-11,-24,2,-6,-16
7,-6,-4,2,-33
19,-33,2,12,-43
10,5,-18,7,-30
13,-19,-14,12,-51
-3,-6,-5,-8,26
10,5,-9,-27,23
3,5,-4,4,-7
-21,-1,-3,6,6
19,-29,-8,-26,-57
-30,4,-16,-31,26
->
-30,4,-16,-31,26
19,-29,-8,-26,-57
-21,-1,-3,6,6
3,5,-4,4,-7
10,5,-9,-27,23
-3,-6,-5,-8,26
13,-19,-14,12,-51
10,5,-18,7,-30
19,-33,2,12,-43
7,-6,-4,2,-33
-11,-24,2,-6,-16

20,18,-6,1,-1,8,21,-13,-15,-13,-4
-11,-24,40,28,5,0,41,0,-7,9,-34
11,11,24,26,-5,-14,-28,0,23,3,0
-11,-16,-4,18,10,1,14,-7,52,6,-14
7,-42,-1,23,-12,-9,14,-27,46,-3,-39
21,0,25,18,-25,-30,-10,-8,7,3,19
-11,-7,15,0,-4,-33,-13,-11,-39,6,14
-5,11,-5,5,-7,-7,-6,-3,-20,0,31
->
-5,11,-5,5,-7,-7,-6,-3,-20,0,31
-11,-7,15,0,-4,-33,-13,-11,-39,6,14
21,0,25,18,-25,-30,-10,-8,7,3,19
7,-42,-1,23,-12,-9,14,-27,46,-3,-39
-11,-16,-4,18,10,1,14,-7,52,6,-14
11,11,24,26,-5,-14,-28,0,23,3,0
-11,-24,40,28,5,0,41,0,-7,9,-34
20,18,-6,1,-1,8,21,-13,-15,-13,-4

-20,-19,-16,-10,-3,-35
-12,-6,10,12,-13,-26
0,19,15,15,16,-4
47,12,17,3,13,44
9,-8,5,67,-5,10
-9,-19,-18,-23,-21,-7
-33,1,-7,-4,6,-26
-27,8,1,34,8,-22
-62,2,-19,6,-3,-30
10,10,18,-5,4,36
-48,-13,-1,18,-30,-45
->
-48,-13,-1,18,-30,-45
10,10,18,-5,4,36
-62,2,-19,6,-3,-30
-27,8,1,34,8,-22
-33,1,-7,-4,6,-26
-9,-19,-18,-23,-21,-7
9,-8,5,67,-5,10
47,12,17,3,13,44
0,19,15,15,16,-4
-12,-6,10,12,-13,-26
-20,-19,-16,-10,-3,-35

-9,-3,-3,-1,-2,-4,0,0,-8,21
0,-5,-3,4,0,-2,8,1,-2,18
0,-5,6,3,1,0,5,-5,2,-35
6,13,-4,0,-1,-1,1,5,-1,22
-3,0,8,2,0,-6,4,-4,-4,-52
4,-4,-7,8,-2,2,7,-2,3,44
3,3,11,0,7,-5,1,1,-2,-69
->
3,3,11,0,7,-5,1,1,-2,-69
4,-4,-7,8,-2,2,7,-2,3,44
-3,0,8,2,0,-6,4,-4,-4,-52
6,13,-4,0,-1,-1,1,5,-1,22
0,-5,6,3,1,0,5,-5,2,-35
0,-5,-3,4,0,-2,8,1,-2,18
-9,-3,-3,-1,-2,-4,0,0,-8,21

25,-10,-3,29,-19,13,-26,-50,-32,-27,-20
-9,1,3,-15,-6,11,-12,7,-5,18,-9
-22,32,-23,-12,14,-12,24,14,15,-36,30
31,-3,-5,21,-15,22,-21,-19,-20,-15,-7
-7,18,-6,-15,17,-5,9,13,14,-16,16
-5,2,-5,-3,5,-4,-8,2,-6,7,4
->
-5,2,-5,-3,5,-4,-8,2,-6,7,4
-7,18,-6,-15,17,-5,9,13,14,-16,16
31,-3,-5,21,-15,22,-21,-19,-20,-15,-7
-22,32,-23,-12,14,-12,24,14,15,-36,30
-9,1,3,-15,-6,11,-12,7,-5,18,-9
25,-10,-3,29,-19,13,-26,-50,-32,-27,-20

-38,-16
-36,-9
-55,-16
47,-10
47,-26
-15,-5
-36,-16
27,-31
-36,-16
-55,-31
42,-5
->
42,-5
-55,-31
-36,-16
27,-31
-36,-16
-15,-5
47,-26
47,-10
-55,-16
-36,-9
-38,-16

11,-21,15,-6,10,-3,9,0,25,5,14,26,3,26
20,-6,-11,-5,0,-8,-2,26,6,20,-5,-31,22,-49
-4,6,4,6,1,-8,11,31,-8,-32,-1,19,26,20
17,-51,-14,-4,4,6,-6,3,-4,-5,0,-16,-5,3
15,15,-9,6,-3,2,10,22,-11,-18,10,-4,0,27
->
15,15,-9,6,-3,2,10,22,-11,-18,10,-4,0,27
17,-51,-14,-4,4,6,-6,3,-4,-5,0,-16,-5,3
-4,6,4,6,1,-8,11,31,-8,-32,-1,19,26,20
20,-6,-11,-5,0,-8,-2,26,6,20,-5,-31,22,-49
11,-21,15,-6,10,-3,9,0,25,5,14,26,3,26
---
36,-7,19,53,-9,-13,-11,33
16,2,-1,59,-7,-48,-33,-2
-20,-8,3,9,-9,-5,1,5
30,-15,26,69,-17,-16,-11,45
->
-20,-8,3,9,-9,-5,1,5
16,2,-1,59,-7,-48,-33,-2
30,-15,26,69,-17,-16,-11,45
36,-7,19,53,-9,-13,-11,33

-20,-7
41,-5
39,-6
-70,-10
42,-5
->
-70,-10
-20,-7
39,-6
41,-5
42,-5

58,17,6
42,-8,5
14,-8,-10
-51,-19,51
4,8,11
10,-13,11
25,9,-24
->
-51,-19,51
4,8,11
10,-13,11
14,-8,-10
25,9,-24
42,-8,5
58,17,6

13,-12,16,-1,36,-48,-67,38,3
-9,-2,-45,-10,-9,28,34,2,-22
18,2,-15,-4,12,21,34,5,13
-7,29,14,-30,-21,-48,0,35,-17
8,-20,56,48,16,38,-38,-69,56
24,-20,36,5,19,-48,-46,22,0
->
-9,-2,-45,-10,-9,28,34,2,-22
-7,29,14,-30,-21,-48,0,35,-17
8,-20,56,48,16,38,-38,-69,56
13,-12,16,-1,36,-48,-67,38,3
18,2,-15,-4,12,21,34,5,13
24,-20,36,5,19,-48,-46,22,0

-68,-17
-30,30
-25,40
42,7
-39,41
->
-68,-17
-39,41
-30,30
-25,40
42,7

46,-60
-33,-45
->
-33,-45
46,-60
